In the data rows, zero lies at 4.5, halfway between 4 and 5.
Every row has a hidden score. In each pair, how much higher is the second row's than the first's? 10 means about the same, 20 much higher and 0 much lower. The score is a weighted sum of the row's numbers plus the product of two more (or one squared), each taken from its middle value.
[6 2 4 1 7 0 6 4 6 5]
[7 1 4 3 4 4 8 5 6 3] -> 12
[5 3 2 5 6 3 4 3 4 6]
[5 4 2 3 6 5 2 2 5 4] -> 15
[4 3 4 6 2 6 6 4 5 5]
[5 3 4 3 9 4 4 6 5 4] -> 11
[2 6 4 6 7 2 5 1 5 4]
[6 4 7 3 4 5 3 7 4 8] -> 7
[6 5 5 6 5 2 2 3 6 6]
[4 5 5 6 4 6 0 8 3 6] -> 3
[8 3 5 1 5 4 7 9 5 6]
[4 7 5 5 7 3 1 5 4 5] -> 12
[5 4 4 2 4 4 4 4 4 5]
[5 4 4 4 5 2 5 3 4 6] -> 8
[1 9 5 7 4 6 2 4 3 5]
[4 5 4 5 2 5 5 3 5 4] -> 13
[4 6 4 2 7 3 3 2 2 5]
[2 3 5 6 5 2 4 4 2 4] -> 11
[4 4 7 3 3 7 6 7 3 5]
[4 6 5 4 6 5 5 4 3 7] -> 7
[6 8 4 5 7 5 0 5 4 6]
[3 5 5 7 6 4 5 4 3 4] -> 11
[4 6 2 6 4 7 0 4 3 4]
[7 3 3 4 5 6 5 6 7 5] -> 9
[4 4 3 1 5 4 2 6 1 6]
[0 8 6 6 5 5 3 4 3 4] -> 12
[3 3 5 3 3 5 2 6 4 7]
[5 4 5 3 6 5 3 4 3 5] -> 12
[6 6 4 7 0 8 8 3 6 4]
[4 2 5 7 5 5 7 4 8 5] -> 15
[3 7 5 3 5 6 5 6 3 7]
[3 3 7 3 6 5 5 5 3 5] -> 15
[5 4 5 4 6 3 3 5 5 5]
[5 3 4 5 4 6 7 3 5 2] -> 12
[3 4 2 5 4 8 4 5 4 3]
[6 4 3 4 7 4 2 4 4 4] -> 14
[5 4 5 1 3 5 5 7 5 5]
[5 6 5 7 2 5 5 3 4 4] -> 12
[5 4 5 4 5 6 3 4 5 4]
[7 7 4 3 6 4 2 5 6 6] -> 7
[3 3 7 5 3 4 8 5 7 4]
[4 7 5 5 2 9 3 5 5 6] -> 6
[4 1 6 4 5 3 4 7 4 4]
[4 4 7 2 6 3 5 4 3 5] -> 8
[7 4 6 5 2 5 5 6 5 2]
[1 6 5 5 7 3 1 0 2 5] -> 4
[3 7 4 2 8 3 3 4 4 5]
[3 7 6 3 3 5 3 4 4 6] -> 10
[6 3 4 5 5 3 6 5 5 4]
[6 6 3 3 5 7 4 6 7 6] -> 6
[5 7 2 6 7 3 4 5 4 4]
[6 4 3 4 5 5 4 5 6 6] -> 6
[1 8 4 5 6 4 2 3 4 5]
[6 6 4 8 4 7 3 6 5 7] -> 7
[7 4 4 4 5 5 5 3 3 2]
[4 5 6 4 5 5 2 6 3 6] -> 3
[4 4 7 4 5 6 7 5 6 4]
[5 6 3 3 5 8 2 7 5 5] -> 8
[5 4 5 4 2 6 7 5 7 3]
[5 4 6 4 5 4 3 6 4 6] -> 7
[2 4 6 6 3 5 6 3 4 4]
[5 3 6 4 4 6 4 5 5 5] -> 12
[5 5 3 7 4 4 4 3 4 3]
[7 4 6 5 5 4 5 6 7 4] -> 11
[6 3 3 3 3 6 6 2 5 4]
[2 6 4 7 3 5 4 4 4 4] -> 9
[3 6 6 9 2 5 6 6 6 3]
[5 5 4 5 5 3 6 4 3 4] -> 7
[4 5 5 3 5 2 5 2 4 4]
[5 8 6 7 2 7 4 7 7 6] -> 7
[2 6 4 5 6 4 3 1 4 4]
[3 5 7 6 2 7 5 5 6 4] -> 10
[5 5 5 5 3 5 5 3 5 5]
[5 3 3 5 7 4 4 3 5 3] -> 12
[3 4 7 2 2 6 3 7 4 5]
[5 5 2 6 5 5 3 4 3 4] -> 9
[4 5 5 6 3 5 3 5 5 1]
[3 4 6 6 4 3 3 5 6 4] -> 6
[5 5 3 1 8 1 3 6 3 6]
[1 5 4 5 3 6 4 3 3 5] -> 8
[2 7 3 4 7 3 1 3 0 5]
[4 6 5 7 2 7 4 7 5 4] -> 12
[6 5 5 5 5 3 4 4 6 5]
[7 6 3 3 4 3 4 4 7 4] -> 10
[4 8 2 8 5 8 2 6 4 6]
[5 3 6 5 3 3 6 5 5 4] -> 18
[5 5 4 3 4 6 6 4 5 3]
[5 2 3 4 6 0 5 3 4 4] -> 10
[5 4 4 3 5 5 5 4 7 5]
[6 3 4 4 4 2 4 3 4 3] -> 15
[5 8 4 6 3 6 6 3 7 3]
[4 3 2 3 7 3 4 6 1 6] -> 2
[3 3 8 4 2 5 9 3 4 5]
[7 5 5 4 5 4 4 5 5 5] -> 11
[5 3 6 2 5 5 7 6 7 4]
[4 6 2 4 6 4 3 3 6 2] -> 12
[8 4 4 2 5 6 2 5 4 7]
[7 1 4 3 4 6 7 5 4 4] -> 11
[6 4 4 4 7 4 4 6 5 4]
[6 5 5 4 6 4 1 5 5 7] -> 9
[1 7 5 7 3 6 3 2 5 5]
[3 3 9 3 5 4 7 5 4 6] -> 9
[3 6 1 8 5 6 5 2 4 5]
[3 4 5 6 3 5 5 6 2 4] -> 15
[4 3 4 4 2 7 7 4 4 3]
[4 6 4 6 5 7 4 6 6 5] -> 8
[4 4 6 2 4 5 7 6 3 5]
[6 2 5 5 4 3 6 6 4 4] -> 14
[6 4 5 3 4 5 5 3 3 7]
[5 6 5 1 7 5 4 4 3 6] -> 8
[3 7 4 7 4 6 4 3 4 3]
[6 6 3 5 6 7 4 5 5 5] -> 6
[3 3 2 2 4 5 5 3 3 5]
[5 6 3 5 6 7 4 5 5 6] -> 10
[7 5 5 5 7 4 7 6 9 3]
[3 6 5 3 3 5 2 4 3 6] -> 5
[5 4 5 6 4 4 5 6 5 2]
[4 3 7 5 4 3 4 7 3 6] -> 3
[6 3 2 5 4 5 7 1 7 2]
[3 5 6 4 7 4 3 5 6 5] -> 8
[3 2 4 4 7 1 3 4 3 3]
[6 3 0 6 5 3 5 3 4 2] -> 6
[4 6 4 5 5 5 2 6 4 6]
[4 3 5 5 5 3 5 5 5 3] -> 16
[4 4 5 5 5 5 1 7 2 5]
[7 4 4 5 8 3 4 8 5 5] -> 12
[6 7 1 7 7 4 1 5 5 5]
[5 5 3 7 2 4 7 3 6 3] -> 10
[7 2 4 4 3 3 5 4 7 4]
[2 3 4 5 5 5 4 3 1 4] -> 5
[6 6 2 5 3 7 3 3 4 5]
[4 5 3 4 3 5 5 5 6 6] -> 7
[4 5 6 5 3 7 4 4 4 6]
[6 3 4 5 3 6 7 1 6 4] -> 16
[4 6 6 5 7 2 4 6 4 6]
[3 7 4 6 5 3 0 5 3 5] -> 13
[4 3 5 3 3 4 5 5 2 3]
[2 5 1 8 5 2 3 5 2 3] -> 10
[6 3 8 2 4 6 5 7 2 5]
[4 5 4 6 5 2 5 3 5 2] -> 16
[4 5 4 5 5 5 4 4 4 4]
[4 5 3 7 6 1 2 1 4 5] -> 12
[7 3 3 4 5 2 9 4 6 5]
[2 3 4 2 6 3 1 5 1 6] -> 13
[3 8 3 6 4 5 4 2 6 3]
[5 5 7 2 3 6 6 5 6 5] -> 9
[3 6 8 5 2 6 4 5 6 4]
[6 1 1 5 5 4 5 5 5 3] -> 7
[4 4 9 3 6 4 2 7 3 8]
[3 5 3 5 2 8 5 3 6 4] -> 15
[5 4 3 5 5 3 4 5 4 4]
[3 7 4 7 5 3 1 0 2 2] -> 15
[5 6 6 6 5 4 4 6 5 5]
[5 4 5 5 3 4 8 4 6 4] -> 9
[7 2 4 1 3 6 4 4 5 4]
[4 4 6 4 5 4 7 2 5 4] -> 7
[6 5 3 4 3 4 4 5 5 5]
[2 5 5 2 4 2 5 2 3 4] -> 11
[5 5 1 7 5 6 4 2 5 4]
[4 3 5 4 5 5 5 4 2 5] -> 10
[5 5 3 3 8 2 2 3 4 6]
[5 4 4 6 1 7 3 4 4 4] -> 14
[4 2 3 5 6 2 6 3 5 5]
[6 5 4 4 5 5 4 3 3 7] -> 9
[3 5 5 3 3 7 4 4 3 4]
[5 5 4 8 5 3 5 3 6 4] -> 12
[4 4 5 3 6 4 2 5 4 6]
[3 9 4 4 6 6 1 3 5 5] -> 10
[4 4 4 5 6 3 7 5 6 5]
[1 6 8 5 4 4 2 6 2 7] -> 7
[6 5 3 5 3 8 3 2 7 3]
[5 5 5 4 4 6 2 4 4 6] -> 4
[3 5 2 6 5 3 6 2 3 4]
[6 6 2 4 5 6 5 5 8 4] -> 13
[6 3 6 4 3 5 7 7 6 4]
[9 4 3 2 5 5 6 5 6 5] -> 7
[6 2 4 3 3 4 7 9 6 5]
[6 4 4 8 3 5 7 5 6 3] -> 13
[5 4 7 3 6 3 2 7 3 6]
[4 2 5 1 5 2 6 6 0 6] -> 8
[6 4 1 5 6 1 4 3 3 3]
[1 5 5 6 3 5 5 1 4 3] -> 12
